One turning vector, and how many ticks it has turned:
The counts run from 0 to 407.
[154 116 121  73 156 173 127 165 141 141 148 144 144 168 142 105 128 139
 115 126  81 105 126 120 189  76  94 131 173 136 137 149 134 123 119 106
 125] : 383
[148  98 106  92 130 160 160 183 130 142 134 134 128 169 143 148 140 144
 147 140 118 138 133  95 193  73 132 128 150 162 127 149 122  91 147 110
 103] : 377
[180 135 122  99 131 184 140 139 133 159 108  90  93 155 125 125 151 144
 112 137 119 126 125  89 135  71 134 141 168  95 127 165 119 109 112  81
  92] : 304
[167 110 103  99 156 179 134 163 123 134 140  91 124 172 121 130 130 141
 125 147  87 119 154 107 168  80 128 152 171 105 114 151 144 109 153 125
 109] : 20
[170 119  80 101 164 146 146 176 158 149 154 119 119 174 136 142 117 149
 159 118 124 128 123 110 194  70 122 131 166 119 116 128 145 111 123 127
 109] : 362
[168  93 146 107 172 137 158 145 144 140  86 160 138 164 146 136 125 141
 139  74  88 128 121 126 152  97  99 116 150 134 155 157 111 103 141  82
  93] : 142
[175  96 117 107 163 131 178 162 172 132 112 138 151 132 104 122 108 142
 126 112  85 108 136 124 131  91  92 169 133 114 146 162 111 117 144  85
 111] : 273
[165  89 123  79 166 153 132 156 149 184  97 112 127 145  95 100 142 165
  96 100 128 105 134 113 145  96 106 137 127 102 145 137 148 108 113  91
 128] : 63
[206  88 140 104 134 157 130 145 159 172 106 130 139 142 140 133 131 164
 137  92  77 121 101 135 141 105 100 157 154 142 124 155 140  97 130 113
 141] : 178
[180  84 127  91 148 177 125 119 125 145 130 152 151 159 147 149 149 200
 139 127 144 106 128  97 144  94  89 123 160 129 134 149 151 107 139  91
 136] : 204
[165  83 112  96 125 170 126 158 136  96 140 113 150 174 130 136 148 138
 152 128  86 101 150 104 153  81 116 139 171 106 126 147 114 113 163  99
 102] : 18
[157 116  92  91 132 141 158 156 140 156 149 126 110 148 143 133 140 130
 112 127 129 108 107  73 167  70 120 140 141 101 126 171 138 126  82  92
 124] : 96
[163 132  92  93 157 143 133 163 143 160 118 114 122 153 107  96 152 145
 119 124  98 109 136 130 170  69 100 169 158 133 146 148 128  98 145  68
 144] : 41
[184 109  97 125 146 135 144 149 143 173  96 133 106 186 124 134 153 130
 147 103 107 112  95 108 143 117  87 163 154 104  95 164 128 135 110  89
 122] : 327
[166  70 136  95 155 166 131 151 146 160  91 155 149 143 106 109 138 165
 123 117  84 126 149 129 151 121  98 169 135 131 115 160 135 119 144  71
 138] : 47
[189 102 120 111 136 194 130 140 150 153 139 108 148 155 114 116 162 159
 141 119 120 115 127  95 175  85  91 124 165 133 121 146 158 106 109 110
 149] : 190
[159 117 133 103 199 152 154 144 153 142 106 150 134 162 140 109 109 128
 127  88  82 131 126 132 168  95  99 123 166 114 149 170 126 126 114  92
 109] : 139
[151  71  79  95 139 142 129 155 119 140 131 119 118 160 143 174 150 177
 122 148 147 143 144  97 173 100 136 134 150 126 136 177 129  96 133  84
 125] : 224
[176 111 110  85 163 177 117 144 140 131 144 123 140 163 129 109 127 152
 126 117  62  95 142 137 152  77 103 149 181 109 131 142 136 124 145 104
 119] : 22
[145 112 103  85 140 177 147 173 137 130 146 121 131 180 120 121 139 128
 144 147  98 125 142  94 207  81 116 130 159 140 127 155 129 120 122 111
 121] : 380
[155  91  75  91 157 160 127 146 133 136 156 117 124 160 129 151 144 154
 123 141 133 140 160 111 192  89 123 136 163 106 132 180 142 121  99  92
 140] : 227
[161  77 100  96 132 128 129 176 153 154 125 142 141 171 164 142 105 148
 136 115  70 117  94 112 176 106 122 167 155 119 130 154 138 114 134 115
 107] : 367
[170  86 111 103 121 140 117 168 154 164  94 129 130 160 120 115 144 146
 110 128  81 108 123 131 149  99 103 185 154 133 128 154 115 101 153  73
 124] : 43
[171  73 104 103 149 145 101 147 142 162 119 130 138 172 148 157 131 175
  97 140 115 104 104 122 149 107 106 166 167 108 130 160 146 115 123 110
 121] : 214
[170 139 119 103 150 181 177 129 120 139 103 106 105 152  97 143 145 159
 153 139 123 131 137  85 134  69 124 142 141 113 145 157 107 118 130  68
 103] : 300
[187 107 107  94 170 145 129 143 149 152 133 147 123 177 143 125 120 153
 140  82 116  94 105 111 148 100  80 135 162  92 112 141 151 132 110 120
 114] : 346
[152  88 120  90 139 146 120 162 149 162 102 117 144 153 114  97 150 143
 121 106  78 111 126 131 159  98 104 165 144 124 144 151 130 112 140  63
 134] : 44
[169 104 107  99 165 144 178 143 108 159 111 139  96 174 136 155 151 161
 163 107 157 134 118  65 152 108 101 127 136 122 103 164 148 112 137  98
 111] : 337
[158 103 127  79 145 157 150 149 123 157 103 129 128 139 104 113 172 163
 131 115 148 128 157  96 155  79 107 129 135 144 137 148 133  85 150  59
 138] : 52
[184  93  70 115 148 148 124 157 129 143 131 112 123 188 116 163 149 171
 120 162 138 100 119  96 156  99  92 159 166 118 121 147 137 117 136 120
 121] : 210
[163  69 129  97 146 156 131 165 137 174  80 122 130 152 103 120 131 153
 106 135  90 135 138 125 153 120 119 176 131 126 110 165 138 105 141  77
 125] : 46
[177  80 150  83 132 180 134 176 156 133 116 130 128 169 130 151 143 160
 115 151 128 129 157 111 154 102 114 130 171 156 120 163 118 112 146 112
  94] : 396
[158 108 141  95 159 184 169 126 123 163  88 126 135 128 112 135 125 167
 129 104 106 124 138 101 131  64 125 122 127 112 152 149 124  99 130  66
  95] : 296
[170  95 113  86 128 161 138 165 143 139 118 127 127 160  91 113 183 146
 139 122 138 107 159  89 154  99  99 140 144 123 133 142 114 113 134  65
 134] : 55
[191 111 102 132 125 143 145 152 147 175 112 121  94 165 131 152 161 140
 139  98 137 130 118 102 140  89 107 132 165 119  92 159 128 100 115  83
 108] : 323
[177 126 124  86 156 151 131 167 168 136 129 131 132 172 113 114 151 154
 111 128 116 104 137 133 158  78  79 136 181 157 163 149 106 118 134 101
 130] : 401
[138 105 126  92 175 138 176 153 132 157 107 118 121 170 152 142  93 144
 117 136 107 137  96 115 145  94 112 153 139 118 139 197 121 136 130  94
  89] : 122
[180 106 121 103 152 166 167 134 131 149 114 118 141 147 111 137 153 179
 180 116 115 141 112 102 165 100 100 147 124 156 142 157 140 105 136  95
 158] : 183
[181  98  80 106 141 152 109 146 140 138 135 132 142 185 129 147 147 177
 125 143 125  90 111 109 150 101  78 163 178 111 141 144 131 133 121 102
 129] : 211
[148  73 125  93 171 154 142 137 119 134 124 116 166 146 145 119 119 148
 133  89  69 122 128 114 174  84 114 129 137  96 150 162 152 102 145 111
 119] : 8
[184  72 139  94 161 150 139 168 159 145  88 130 138 167 111 134 121 161
 102 149 101 132 131 133 150 131 108 170 145 145 148 176 124 126 129 110
 120] : 407
[183  80 114 101 124 152 128 152 146 136 134 128 118 193 147 131 161 134
 155 101 126 105 111  78 149 113  97 126 165  88 101 153 136 126 117 113
 106] : 342
[173 118 132  91 171 179 157 125 135 148  97 134 140 132 115 108 118 146
 112 116  72 109 127 108 139  80 106 152 143  98 157 152 127 130 112  77
 114] : 292
